In the rows, 128 means zero.
The rows of X fall into 3 groups, which share some directions, and each row is roughly a mix of its group's hidden directions.
X (128 x 12):
[[130  73 101 154 152 109 142 132 130 111 116 124]
 [136 137 130  95 159 103  90 166 122 127 110 133]
 [152  85  97 133 132 102 123 116 138 119 113  91]
 [110 168  99 160 114 130 162 139 144 130 107 130]
 [110 103 120 151  93 133 165 123 129 123 167 144]
 [113 106 131 101 116 169  95 131 120 143 161 142]
 [120 104 142 167  80 122 136 151 116 137 111 141]
 [143 131 117 153 158 103 128 151 160 170 137 118]
 [134 146 130 152 139 123 157  86 145 110 132  88]
 [151  91 141 118 139 124 146 167 153 145 101 141]
 [ 96 127 103 166 115  95 133 105 118 108 147 110]
 [125  98 115 135 114  81 113  98 110 129 105 106]
 [156 110 139 115 157 114 101 155 147 153  96 135]
 [172 128 125 141 155 140 130 143 141 164 127 165]
 [151 127 129 117 135 118 121 158 139 161  77 150]
 [156 120 118 129 140  85  93 140 141 163 141 141]
 [129 154  94 142  96 108 148  96 109 132 101 126]
 [125 115 170 100 118 142  85 143 130 127 136  98]
 [131  98 101 166 101 104 157 148 120 127 115 142]
 [134 117 118 161  79 102 126 115  97 138 109 129]
 [152 103 149 130 153 143  96 167 125 130  98 120]
 [124 171  97 142 115 156 142 115 124  99 149 108]
 [140 173 109 122 157 100 137 101 131 145 106 144]
 [135  99 141  90 151 153 137 138 150 158 114 152]
 [104 113 105 147 112 114 113  91  93  98 120 123]
 [143 150 104 122 107 120  97 133  81 132 136 158]
 [130  80 102 108 155 109 143 142 160 136 131 135]
 [110 160 121  92 115 174 136 102 130 124 136 118]
 [127  93 146 108 154 154 119 143 141 156 146 162]
 [102 123 148  91 141 108 127 126 109 121  78 121]
 [151 116 127  89 169 127 103 135 127 150  96 130]
 [124 135  99 143 109 139 129  95 134 145 183 137]
 [125 135 107 133 137  98 138  86 108 120  87 105]
 [154 122 121 110  76 156 151 127 110 122 147 142]
 [141 120 145 144 129 140 167 140 157 146 175 121]
 [114 118 107 167 102 109 158 121 147 144 158 143]
 [140  85 145 104 135  92 137 123 154 115  99 131]
 [171 148 143 119 116 152  90 133 142 142 151 110]
 [112 168 121 128 118 137 124  89  84 108 119 122]
 [130 136 129 102 136 178 141 158 154 143 109 148]
 [109 157 133 123 169 128 139 149 171 147 109 128]
 [121 183 130 132 119 171 118 145 105 129 118 136]
 [109 158  96 141 135  76 139 120 114 126 115 145]
 [171 110 109 119 168  92 119 137 132 146 126 130]
 [138 130 153 109 134 153 137 176 157 143 147 150]
 [121  99 161 110 113 129 166 110 148  98 146 137]
 [115 150 139 142 107 121 165 105 135  91 150 101]
 [139 107 117 163 139  94 107 104 108 154 104 115]
 [ 99 141 158 119 126 145 164 138 160 109 157 132]
 [147 130  96 171 111 118 131 114 131 146 170 140]
 [162 115 120 136  85  95 155 122 109 116 121 110]
 [101 167 125 139  87 144 145 107 106 107 129 137]
 [124 112 139 121 119 162 118 152 136 151 174 159]
 [120 166 122 127  96 150 101 108 126 132 171 128]
 [165  90 148 121 139 124 125 169 152 132 144 120]
 [109 187 133  96 126 138 126 131 132  98 130 125]
 [126 125 144 158 113 138 103 121 100 123 183 131]
 [117  94 142  84 163 126 105 144 147 144 129 123]
 [128 157 133 129 124 161 150 165 164 147 136 151]
 [167 124 121 115 148 138 128 151 145 179 146 125]
 [116 157 132 115 140 106 132 171 143 123  85 145]
 [110 167 108 112 159 122 132 134 152 143  86 130]
 [150 155 157 105  96 141 108 132 129 169 130 141]
 [117 131 142  97 140 140 114 144 154  99 160  90]
 [135 124 161 122 152 173 138 167 144 125 132 144]
 [147  87 115 155 154 124 142 144 153 157 117 109]
 [141 136 172 147 133 130 136 172 127 139 111 160]
 [150 166 106 102 131 121 139 160 131 156 111 103]
 [ 80 110 125 139  84 132 143 135 106 110 142 133]
 [153  70 138 143 112 141 122 151 135 134 151 139]
 [ 95 168 109 150 138 151 134 144 157 138 118 153]
 [161  87 125 153 112 110 163 134 142 151 131 136]
 [157 161 115 113 142 158 128 127 168 139 156 131]
 [139 127 118 185  98 136 152 141 123 133 154 120]
 [143 124 150  91 139 136 119 168 159 147 153 139]
 [126  96 107  91 126 122 121 121 122 112  76 128]
 [130  81 133 128 166 120 130 159 152 105 131 114]
 [168 124 114 117 146 144 144 170 134 126 114 163]
 [ 95 148 112 146  98 107 128 102 119 123 171 128]
 [155 122 129 169  95 116 136 105 138 144 160 109]
 [ 90 122 115 116 120 156 145 134 135  86 152 103]
 [158  88 109 131 108 108 124 130 133 171 122 149]
 [142  75 145 135 143 135 109 163 143 130 153 130]
 [136  98 144 120 149 116 119 155 161 149 171 126]
 [110  96 165 139 162 119 137 156 124 109 103 139]
 [168 157 134 157 109 118 129 134 117 160 107 154]
 [ 97 145 116  88 146 126 167 127 149 110 136 145]
 [132  73 132 133 130 128 105 154 140 132 167 127]
 [ 89 132 104 156 114  99 148 123 110  93 132 121]
 [123 108 138 137 110 144 128 143 158 130 173 169]
 [139 165 164 148 115 167 139 128 113 129 153 140]
 [131 125 128  83 176 128 137 129 162 144 121 139]
 [139 124 132 134 137 148 142 176 168 157 148 133]
 [160 141 130 142  97 133 105 169 127 153 112 152]
 [140 123 108 142 121 142 163  79  96 126 109 136]
 [146 142 152 115 157 140  93 145 123 141  85 142]
 [112 157 142 144 116 184 156 141 133 119 132 140]
 [ 95 115 119 143 104 133 153 112  99  96  97 115]
 [131 139 124 108 146 119 161 149 174 156 152 118]
 [155  99 149 153 124 171 108 124 102 132 121 147]
 [137  95 101 141 163 106 155 126 135 133  96 147]
 [127 159 143 134  95 158 162 150 139 121 158 139]
 [ 99 126 143 180 108 140 142 117 132 103 138 103]
 [138  86 123 125 155 113 106 112 134 105 119  85]
 [ 98 101 132  83 161 120 141 123 122 125  99 133]
 [103 166 135 164  86 140 109 115 118 129 122 121]
 [146 104 119 117 142 125 111 113 158 164 172 119]
 [111 179 140 108 124 116 125 102 117 111  98 107]
 [143  97  90 126 120  98 115 101 132 124 123  90]
 [142 118 130 116 154  84 104  98 109 138 115  98]
 [114 137 128  99 116 152 148 113 130  99  94  88]
 [105 102 136 146 123 156 155 130 139  96  86 130]
 [112  92 131 120 149 124 159 162 144 138 119 166]
 [142 170 120 127 138 138 138 163 141 150  85 124]
 [158 156 120 128 140 104  99 125 124 155  89 151]
 [137 189 132 113 136 153 134 125 133  96 117 118]
 [160 140 133 173 124 104  96 129 112 149 145 143]
 [147 116 170 141 165 120 113 142 156 152 142 138]
 [147 118 100 134 122 133 101  97 117 178 139 145]
 [153 105 157 105 134 159 105 148 116 133  90 122]
 [ 99 139 121 150 100 126 154 106 125 106 173 126]
 [ 95 159 100 132 132 115 111  93 100 116 151 129]
 [164 110 133 124 144 146 108 140 138 156  92 160]
 [105 169 132 131 100 145 136 100 106 105 155 141]
 [150 177 153 113 128 136  98 131 141 126 149 102]
 [148  88 118 115 169 117 113 130 151 156 140 146]
 [109 133 100 147  85 129 137  98  99 108 120 108]
 [114 165 152 118 120 137 163 139 157  96 114 113]]

One row of each group comes first, with its name. Which group is each row after those in?
[131 138 143 104 135 109  80 124  99 113  92 132]
W
[141  92 135 112 174 134 160 131 136 110 104 118]
P
[105 132  84 123 117 117 139  81 115 112 121 107]
G

[128  94 131 126 156 110 123 162 126 141  81 142]
P
[152 166 151 111 116 156 141 136 100 122  94 118]
W
[136 108 133 167 111 111 163 107 101 113 102 116]
P
[116  79 132 131 115  89 103 128 123 114 134  98]
G
[128 148 107 143 141  91 138  99 112 152 105 162]
G
[152  98 130 155 157 124 135 152 169 150 115 124]
P
[ 93 123 121 112 135 130 163 107 118 102  85 117]
G
[104  85 138 116 124 104 132 156 137 151 141 163]
G
[ 89 169 141 123 141 133 145 118 153 101 111 107]
P
[131 165 170 125 102 147  97 117 106 127 129 111]
G
[137 139 169 125 142 131 120 180 149 133 149 145]
G
